In the data rows, zero lies at 4.5, halfway between 4 and 5.
Some points, each followed by its number:
[5 4 6 3 6 1 4 6 9 5 1 7 5 5 4 1 3 4 6 6 5 5 6 7 4 6] 0
[6 3 5 5 5 4 2 6 7 4 3 4 5 4 4 4 5 5 6 4 4 3 6 5 4 4] 1
[0 0 4 2 0 9 7 4 4 5 5 5 2 3 0 3 2 7 1 5 6 9 4 1 5 6] 2
[8 4 3 5 4 5 1 4 5 5 4 5 6 3 3 4 6 4 5 4 4 5 5 3 4 4] 3
[6 6 5 5 6 2 2 6 8 4 4 5 6 5 6 5 5 3 7 4 4 3 5 6 5 5] 4
[0 4 7 3 3 5 8 7 6 3 4 5 3 5 4 3 2 6 3 5 5 7 4 6 5 6] 5
[4 3 3 4 0 8 3 2 3 7 5 4 4 3 2 3 5 6 2 5 5 7 5 2 3 4] 6
[1 9 7 6 7 3 9 8 0 0 5 2 4 8 9 9 2 3 4 2 4 1 4 8 6 4] 7
[6 4 3 5 4 8 4 2 0 5 7 2 4 3 4 8 5 5 3 3 5 4 5 3 4 4] 8
[6 3 4 4 4 5 2 4 8 5 5 6 6 4 4 2 5 5 5 5 5 4 5 4 5 5] 9
[5 4 3 5 4 6 5 4 2 4 6 3 4 4 4 6 4 5 3 4 6 5 5 4 5 4] 10
[8 6 4 6 6 3 1 4 6 5 5 5 6 4 6 4 7 3 5 4 4 3 5 5 5 3] 11
[0 5 7 2 3 2 9 7 7 2 2 6 2 7 5 2 1 4 3 7 4 8 3 6 4 7] 12
[1 7 6 4 6 4 9 6 0 2 5 4 5 7 7 6 3 4 4 4 4 4 4 6 5 4] 13
[3 6 6 4 5 4 7 4 1 4 6 3 5 6 6 7 4 4 6 3 4 2 4 6 5 4] 14
[9 4 4 4 6 1 0 6 9 5 2 7 6 4 4 1 5 2 7 6 4 4 6 6 3 4] 15
[1 0 4 3 0 9 3 3 6 6 4 5 1 1 0 2 3 8 0 5 7 9 4 1 4 6] 16
[4 6 6 5 6 2 7 6 3 4 5 4 5 5 5 4 4 4 3 4 4 4 4 6 5 4] 17
[4 4 3 5 4 6 5 4 2 5 6 4 4 4 4 6 4 4 3 4 5 6 4 3 4 4] 18
[4 5 3 5 4 5 5 3 4 5 5 5 4 5 3 3 5 5 5 5 5 6 5 3 4 5] 19
[7 4 5 5 6 1 2 6 9 5 2 7 6 4 4 1 5 3 8 4 4 4 6 6 4 4] 20
[7 5 3 5 5 2 2 5 9 5 3 6 6 4 6 3 7 4 6 6 4 5 6 5 4 4] 21
[3 7 7 4 6 3 8 6 4 3 5 4 5 6 7 5 4 4 5 4 4 3 5 7 5 4] 22
[5 1 1 5 0 9 2 0 0 7 8 4 4 2 2 7 5 7 0 3 7 7 4 0 3 4] 23
Which three points above are nearest to each new point by angle? Their numbers follow each, smallest number first.
[8 4 1 6 3 9 0 0 0 7 8 2 5 2 2 8 7 6 3 2 6 4 5 1 4 2] ~ 8 10 23
[5 6 4 5 5 4 5 5 5 4 5 5 6 4 6 5 6 3 4 5 2 5 4 3 4 4] ~ 4 11 21
[8 4 4 5 5 3 0 4 8 6 4 5 4 4 4 3 6 4 7 5 4 4 4 5 3 4] ~ 15 20 21
[1 8 9 3 7 0 9 8 5 1 4 4 4 7 8 5 2 3 7 5 4 3 5 8 5 6] ~ 7 13 22
[9 4 3 5 4 4 0 2 6 7 4 5 6 2 3 4 7 4 6 4 4 3 5 3 3 4] ~ 3 9 11
[8 6 2 6 5 8 2 1 0 6 7 2 5 4 5 8 8 5 3 2 4 4 4 2 4 2] ~ 8 10 23
[4 6 6 4 5 3 5 5 6 5 4 5 4 6 5 4 4 4 4 6 5 5 4 5 5 5] ~ 0 12 22
[6 4 3 6 4 8 2 2 1 6 5 4 4 3 3 5 5 5 3 4 6 5 4 2 4 5] ~ 6 8 23
[6 3 4 5 4 5 0 4 9 6 3 6 5 4 3 2 4 5 6 5 5 6 5 4 5 5] ~ 9 15 20
[2 4 4 5 4 7 6 4 4 4 5 4 3 5 4 6 4 5 4 4 6 5 4 5 5 5] ~ 2 10 18
[9 4 1 6 5 3 0 3 9 8 4 7 6 2 4 1 8 3 7 5 4 4 6 4 4 4] ~ 3 15 21
[8 5 4 5 5 5 1 4 6 5 5 5 6 4 4 5 6 4 6 4 3 3 5 5 5 3] ~ 1 3 11
[4 4 5 5 3 8 5 4 0 5 5 3 4 4 4 7 4 6 4 3 5 5 5 4 4 4] ~ 8 10 18
